(in the rows, 128 means zero)
Each run below is a few steps of one of 7 hidden systems, one row a step.
run 1, dugi, 11 rows:
[[189 129 133 160 140 147 126  97 148 157  74 147 118 115  59 139 138 146]
 [127 108  82 104 121 188 145 129 112 132 178  92  69 102 133 149  93 138]
 [ 78 145 134 138  89  89 110 184 118  98 134 129 167 120 187 140 103 110]
 [175 136 156 140 138  72 103 115 137 148  96 119 152 201 110 101 147 141]
 [123 101 124  94 176 169 172  81 124 127 161 126  92 128  91  91 163 103]
 [ 97 158 136 144 118 170 141 152 126 110 116 166 144  50 137 184 139 119]
 [164 150 108 138 100  97  89 144 143 158 108 122 121 144 139 158  86 201]
 [114  67 102 117 133 100 137 120 134 120 162  89 103 165 154  63 103 105]
 [110 135 171 146 127 153 131 133 106 101  99 124 184 123 127 121 172  49]
 [163 182 151  98 135 140 116 118 109 168 125 153 124 134  66 169 146 171]
 [114 105  87 117 147 109 165 126 148 115 188 156  68 109 150 134 105 167]]
run 2, dugi (11 x 18):
[[156 127 116 161 120 170 137 101  89 102 130 146  94 115  91 186 150 178]
 [ 91 163 101 121  85 144 171 149 149 143 151 118 109 123 163 115  68 167]
 [125 125 114 143 151  60  85 175 160 114 100  99 140 134 153 110 110  76]
 [146  85 156 125 136 141 112  99  89 133 110  85 142 171 109 121 203 133]
 [113 146 157  88 127 177 169 104 121 164 183 178 150  93 113 113 135 125]
 [144 156 104 151 140 105 102 133 154  89 118 196 108  93 133 183  89 127]
 [134 101  92 153  97 123 142 126 118 107  82  72  96 166 135 120 104 185]
 [101 130 137 123 123 137 148 163 133 163 158  66 156 127 131  65 122  75]
 [144 146 163 110 160 111  71 137 122 131 133 154 146 134 127 175 184  75]
 [142 112 136  94 131 133 158  81 103 122 127 178 120 137 120 147 150 214]
 [111 138  97 171 125 145 167 122 168 118 148 150 126  80 131  82  70 132]]
run 3, tazav, 11 rows:
[[116 160 162 111 137 115 125 118 124 147 112 158 122 147  95 170 205 179]
 [151 111 102 134 150 152 200 107 157 150 169 147  97  95 123 102 109 170]
 [102 109  85 154 112 153  70 134 158  99 103 110 120  86 168 134  85 103]
 [138 105 163 120  75 104 113 156  89 156  70  99 169 150 116 146 137 135]
 [168 132 147 110 154 113 160 124  94 133 201 131 149 165 111  85 117  94]
 [ 89 171 116 127 161 135  96  99 151  71 140 172  92 142 144 153 156 104]
 [124 146 125 132 121 132 171 136 152 148  57 133 110 102 103 159 150 199]
 [151  92  94 152 131 148 141 149 135 163 171  71 126  88 119  82  85 134]
 [ 91  99 139 121  93 126  59 135 120 112 138 116 149 143 191 139 132  84]
 [161 139 179  91 126  91 146 121 104 137  87 177 178 159 121 142 146 141]
 [165 146 107 142 174 142 151  90 124 110 173 151  94 134  65 100 110 115]]
run 4, Rera, 11 rows:
[[157 176 146 140 160 129 199 118 176 135  97 167 129 141 143 137 159 146]
 [110 123  82 111 166 160 106  92 157 137 121 113  98  84  87  81 105 158]
 [104  67 125 168  86 123  96 172 112 133 118  97 128  81 127 162 144 115]
 [182 146 148 117  88 131 129 144 123 158 131 121 167 172 195 148  92 133]
 [109 136 133  79 149 101 107  86 109 104 176 159 126 179 107  77 116 107]
 [120 126 145 163 152 127 175 130 118  86  99 160 114 106  85 156 183  93]
 [154 188  99 139 141 183 154 141 148 146 102  93 122  96 124 143 108 181]
 [ 73  97  97 113 114  92  75 150 141 153 163  88  98 122 134 103 114 159]
 [147  63 164 149 107  95 131 138 142 134 101 139 158 149 185 140 159  84]
 [177 164 149 102 138 181 122  78 110 135 138 155 180 143 125 102 103 112]
 [ 88 143 118 114 135 124 121 129  86 100 177 160  84 103  57 148 125 119]]
run 5, Zumi, 11 rows:
[[133 174 116  98 144 136 184 127 106 107 140 118  61 178  95 156 135 132]
 [ 58 163 104 124 165 118 152 165 142  94 120 109 135  76 142 110 143 159]
 [146 122 131 164 129 130  84 139 191 188  97  98 148 111 153 129 158 156]
 [143  52 139  72 102 156 139  92 127 172 133 124 114 147 148 116 121 110]
 [122 104 142 129 120 126 109 113  73  71 166 180 173 100 130 124 103  95]
 [169 192 132 181 112 110 114 125 119 109 119 159 118 167  86 162 112 144]
 [105 156  98 102 148 114 194 151 137 124 113  85  64 153  97 116 119 133]
 [ 81 132 116 135 167 139 118 170 143 116 123  75 161  77 168 113 169 121]
 [152 123 163 125 104 148  88 110 162 201 121 134 163 139 164 141 163 156]
 [142  57 129  74 121 125 147  82 120 141 159 181 104 131 123 113  99 119]
 [133 120 112 176 126 133 109 117  86  43 126 158 139 103 112 141  99 105]]
run 6, boziv, 11 rows:
[[107  57 139 135 144 115 120 101 110 109 126 155 166  86 130 101 170 170]
 [145 119 146 174  73 167 133 112 148 165 148 162 147 105 115 113  86  84]
 [157 152 110  82 118 133  95 144 110 107  91 122 107 150 141 179  73  83]
 [105 118 127 139 126  67 154 156  72  82 132 104 117 168 103 135 155 165]
 [127 179 134 173 145 134 170 124 175 161 170 116 126 158 126  79 154 140]
 [120 140 114  69 183 168  91 103 171 142  91 125 123  94 146 128 148 121]
 [111  51 134 124 109 129 125 132  89 126 122 145 146  60 114 148 143 160]
 [162 132 138 179  65 137 130 134 126 147 174 148 150 140 151 126  67 116]
 [138 158 122  95 133 100  98 126 138  92  83 124 108 194 147 141 100  72]
 [114 116 137 130 160  96 180 143  88 100 113 105 109 139  67 123 186 137]
 [125 183 124 155 140 179 151 124 147 169 191 111 132 110 115 106 144 167]]
run 7, fanuk (11 x 18):
[[123 132 115  97 158  95 111 124  78  59 117 170 155  98 108 133  97 150]
 [144 111 113 197 106 128 144 111 120 113 108 102  69 170  83 143 152 155]
 [104 162 111 114 119 145 166 162 173 161 130  80 115 136 157  92  90  93]
 [119 140 140 101 180  88  65 163 115 120 135 117 181 103 149 134 165 125]
 [156 100 164 153 107 147 140  82 130 162 146 173 124 151 125 156 189 163]
 [110 126 106 103 114 167 166  95 146 116 133 167 120  97 131  88  53 110]
 [122 118 103 137 134 106  75 157  83  77  81  95 128 104  93 151 109 117]
 [158 135 145 160  91 121 162 155 118 172 146  77 103 192 122 150 155 152]
 [101 168 128  98 162 114 148 135 169 129 181 143 143 140 177  78 110  96]
 [115 120 143 120 170 119  77 107 136  98  74 164 152  97 120 151 188 125]
 [157  98 130 140  92 180 172 101 126 181 115 127 109 109  95 140 133 183]]
run 8, fanuk, 11 rows:
[[129 139 166 163 120 104 103 103  98 116 130 154 182 157 114 123 179 181]
 [144 115 124 138 123 139 166  91 182 164 139 175  76 130  90 109 105 101]
 [109 124  91  77 157 164 125 147 106  82  94  96 124  81 149 146  99 102]
 [120 138 142 178  88 110 100 158  86 134 129  90 156 145 110 147 158 190]
 [157 128 134 139 123  96 148 124 184 174 180 153 101 170 144 105 104 102]
 [109 119 127  63 179 143 118 109 124  75  91 138 147 116 165 119 141  78]
 [121 136 152 165 104 153 133 123  92 136  96 125 153 102  64 143 174 183]
 [156 137  96 145 112 133 143 137 164 169 186 137  77 118 120 130  67 136]
 [101 107 105  84 141 107  92 142 117  69 112 108 129 145 200 138 113  99]
 [133 121 178 167 106 107 147 127 105 140  90 115 183 159 102 105 185 148]
 [163 160 125 125 156 157 150 111 164 177 181 151 104 115  88 106 105  94]]
run 9, boziv (11 x 18):
[[ 76 165 155 110 149 126 175 117 119 112 116 126 169 147 125  74 177 151]
 [129 144 125 131 169 133 103 127 173 181 156 154 121  67  76 114 138 123]
 [150  82  99 119 111 187 109  98 127 124 115 132  99  97 168 181 115 157]
 [ 94 103 137 130  67  97 139 152  95 104 112 126 179 130 162 102  80 127]
 [177 147 146 166 136  73 104 152 141 146 141 123 128 176  98 123 123  67]
 [140 149 129  91 157 172 157  91 107 106 122 114  81 180 118 154 176 123]
 [ 54 163 121 108 146 132 167 147 118 110 145 138 144  72 113 103 138 171]
 [156 126 106 175 133 117  76 137 187 174 135 135 129  86 132 133 112 168]
 [149  53 124 100  96 155 116  93 129 134  92 108 122 158 180 128 115 118]
 [110 116 160 125 113 105 151 164  74  99 140 128 180 121 119 110 120  58]
 [173 198 145 160 137 118 107 132 124 137 155 156 113 159  85 172 139 121]]
run 10, Rera (11 x 18):
[[ 89 146 109 100  80 180  68  90 139 143 122 111  94 157 139 132 103 135]
 [101  95 154  89 122  59 144 181  96 124 113 138 162 109 120 123 121  96]
 [214 144 132 180 165 140 148 110 126 114 159 122 139 164 144 130 148 136]
 [ 56 164 120  89 109 183 114  80 141 130 128 142  88 137 108 121 135 134]
 [115 105 127 127 145  69 155 193 130 123  95 137 143  62 112 138 116 121]
 [203 117 110 179 134 150 112 110 130 139 141  84 128 164 159 131 131 172]
 [ 49 129 144  83  74 156 106 102 130 146 141 134 120 152 132 103 124  96]
 [159 123 146 121 167  68 146 172 119 108 114 168 162  91 120 145 123  85]
 [184 143 111 153 150 177 131  81 110 115 146 112 106 161 120 141 147 192]
 [ 25 138 122 111  77 142 147 136 142 136 128 126  97 115 114 106 114 119]
 [174 117 124 147 165  64 115 185 152 126  90 120 154 106 147 141 116  99]]
run 11, Zumi:
[[136 146 119 151 172 145 197 152 134  91  99 130 130  74 106 128 127  84]
 [133 185 106 129 129 180  77 143 123 156 131  64 138 113 127 140 125 169]
 [ 80  84 144  97  90  82 126 149 146 181 153 130  98 148 148 133 151 148]
 [169  77 131 136 162 109 150 114 143  88 124 164 166 118 192 111 121  99]
 [146 159 132 141 120 181  83  63 105 111 103 136 146 149  78 110 119 128]
 [ 99 144 136 119  95 115 166 166 107 154 147 142  80 108  58 163 118 111]
 [149 145  92 140 164 104 147 184 128  92 151  90 128 117 193 152 110 151]
 [ 92 138 137 132 124 122  91  96 156 133  93  96 145 182 150  80 166 161]
 [125  87 166 106 130 134 163 120 156 179 116 167 136  94  99 112 153  71]
 [187 122 107 117 148 183 107 116  87 107 167 138 138  85 140 170  98 133]
 [ 82 146 119 144  67 105 100 118 100 104 137 137 107 171 111 137 106 187]]
run 12, bak, 11 rows:
[[121 165 130  78 167  95 153 146 158 152 142 189 103  97 119 162 135 156]
 [137  63  83 153 157 129 136  99 160 103 101 124  80 102 138 123 135 170]
 [103 101 124 173  60 161 105 126 137 131 102  96 155 122 148  97  89  95]
 [170 151 157 106 118 105  87 174  88 159 152 118 170 138 114 153 108  80]
 [152 137 142  94 173 114 149 102  83  99 173 143 116 179 121 142 179 157]
 [ 71 162 123 141 129 136 194 100 165  95 103 168 115 126 128  96 131 151]
 [129 138  99 143 134 134 114 163 182 163  71 103 106  69 106 141 101 118]
 [143  63 114 124 110 151  77 140  97 154 161  65 120 123 147 145 142 134]
 [115 119 165 135  97 104 130 123  99 111 187 163 186 159 177 102 124 116]
 [169 175 149 115 169  89 135 110 147 116  91 192 143 150  98 129 124 107]
 [130 123 102 112 148 183 165  98 118 114  86 100  68 124  72 141 147 137]]
run 13, tazav:
[[117 140 149  97 145 142 165 144 164 141 114 147 145 106 146 116 123  33]
 [158 167 125 109 159 159  62 124  95 124 127 122 139 102  97 180 151 158]
 [104 103 124 151  79 119 170 107 108 132 173 142  99 157 116 114 122 198]
 [131 125 105 138 144  99 159 159 183 109 110 135 126 113 184 114  83  73]
 [142 131 133 117 151 139  56 125 113 130  64  78 153 132 101 134 161 121]
 [109 117 167 121  88 147 176 115  82 162 185 138 137 142  90 110 157 144]
 [141 163 110 123 156 118 136 143 163 105 179 178 115 113 187 153  89 106]
 [129 120 101 132 144 106  77 109 140 102  46 114 109 138 118 143 136 179]
 [120  88 146 154  93 145 198 133 110 160 121  95 139 121  80  79 136 116]
 [133 167 130 117 138 155  98 159 131 136 189 118 148 117 172 143 106  60]
 [116 139 136  89 133  90  72 111 109 113 108 155 126 158 134 166 158 193]]
run 14, bak, 11 rows:
[[114  98 115  92 178 135 101  81 138 102 149 145  86 145 151 141 182 135]
 [ 90  98 142 151  76 144 178 113 134 114  83 171 157  91 140 114 113 143]
 [195 157 105 159 126 126  96 152 140 156 121 108 128 115  93 135  60 112]
 [113 106 123  89 127 131  91 125  83 105 153  80  90 185 138 153 160 104]
 [ 90 144 165 131 117 102 199 149 108 113 136 151 186 126 152 103 152 157]
 [164 181 117 146 180 119 109 114 192 160 118 152 122 114  92 109 118 140]
 [103  69 110  94 120 177 113 103 133 131 112 109  64 114 129 157 151  96]
 [125 107 133 158  80 132 156 165  86 111 143 126 182  87 168 134  92 149]
 [174 173 129 148 139  78  66 123 142 139 146 136 139 185 115 117 101 134]
 [106 100 145  73 148 127 161 109 119 114 106 121  92 172 111 121 177  75]
 [114 159 128 151 141 173 190 144 114 109 119 128 169  59 125 122 136 160]]

Which system made each of these runs?
run 15:
[[191 124 113 167 127 138 147 111 147 122 179 162 121 132 158 125  66 113]
 [ 90 142 113 106 107 141  70  88 102  75  88 135 102 161 102 139 113 118]]
 | Rera
run 16:
[[173 136 126 140 116 175 125 114 145 182  92 122 118  98  56 127  97 111]
 [124 116 100 111 115 165 115 147  84 110 192  90  81 131 143 175 113 105]]
 | bak
run 17:
[[135 138 123 114 149 109 152 124 117  87 149  95 106 215 179 121 149 118]
 [ 74 176 142 114 174 116 145 120 165 113  90 152 153 112 115  84 166 131]]
 | tazav
run 18 (2 x 18):
[[ 83 103 111 155 101 135 157 144 166 142  56  86 110 103 129 118 147 154]
 [146 112 124 145 116 148  96 161 139 190 164  74 163  90 136 101 102 114]]
 | bak
run 19, 2 rows:
[[160 136 119 139 144 213 118 119 106 120 136  75 172 100 148 109 117  93]
 [ 72 163 149 108  71 110  66 132 101 140 155 155 142 148 116 142 116 144]]
 | tazav
run 20, 2 rows:
[[193 127 149 131 125 167 204 100 122 164  99 133 136 138  94 120 128 149]
 [ 97 154  84 121 132 164 100 130 120 103 184 113 103 100 115 105  65  92]]
 | tazav
run 21:
[[104 158 131  78 116 140 127 133 114 120 149 176  77 126 110 195 121  92]
 [118 137 106 133 139  99 186 149 115  76  92 132 128 122 157 143 123 203]]
 | fanuk
run 22:
[[117  90 125 134 132 185 133 128 114 155 152  68 140  93 100  79 138  83]
 [135 175 152 127  96 142  90 170 102 142 157 148 155 103 136 193 113  96]]
 | fanuk
run 23:
[[117 148  90 107 154 126 142 107 181  79  96 148  96 144 188 125  95 129]
 [ 94  95 129 131 134 124 103 128 122 128  63  73 156 112 107  87 164 152]]
 | fanuk
run 24, 2 rows:
[[ 85 185 129 127 132 170 102 168 114 126 165  91 138  97 126 142 140  81]
 [134 144 135  95 151  72 117 161 143 145 136 162 122 125 165 184 156 183]]
 | Rera
run 25 (2 x 18):
[[123 166 117 119 159  93 166 192 114 131 146  75 146 125 148 117 134 179]
 [ 94 127 133 152 153  99  77 121 185 146 154 122 132 144 157  96 184 128]]
 | dugi
run 26 (2 x 18):
[[172  95 142 138 112 167 142 103  81 136 167 102 123 162  88 107 123  72]
 [ 83 209 135 107 120 155 132 156 109  98 146 134 119 133 140 173 134  90]]
 | boziv
run 27:
[[135 137 148 145  84 149 105  85 156 194 136 133  97 179  87 116 141 133]
 [142 105 114  58 160 137 179 139 123 112 135 147 102 106 150 146  98  77]]
 | dugi
run 28, 2 rows:
[[147 171 115 117 167 133  96 109 190 133  89 180 108 103 116 149 110  99]
 [132  57 105 104 105 162 130 118  92 121  89  97  82 109 109 167 131 142]]
 | bak
run 29:
[[109 167 108  76 128 178 190 108 100 103 132 113 101 151 129 119 105 156]
 [ 79 164 118 155 147  76 133 194 157 122 129 130 136  75 111 120 125 119]]
 | dugi
run 30:
[[164 120  82 147 162 116  85 149 151 124  89  51 103 138 135 125 115 123]
 [ 92 100 162 100 102 155 101 127 103 163 139  80 163 147 154 117 187 133]]
 | Rera
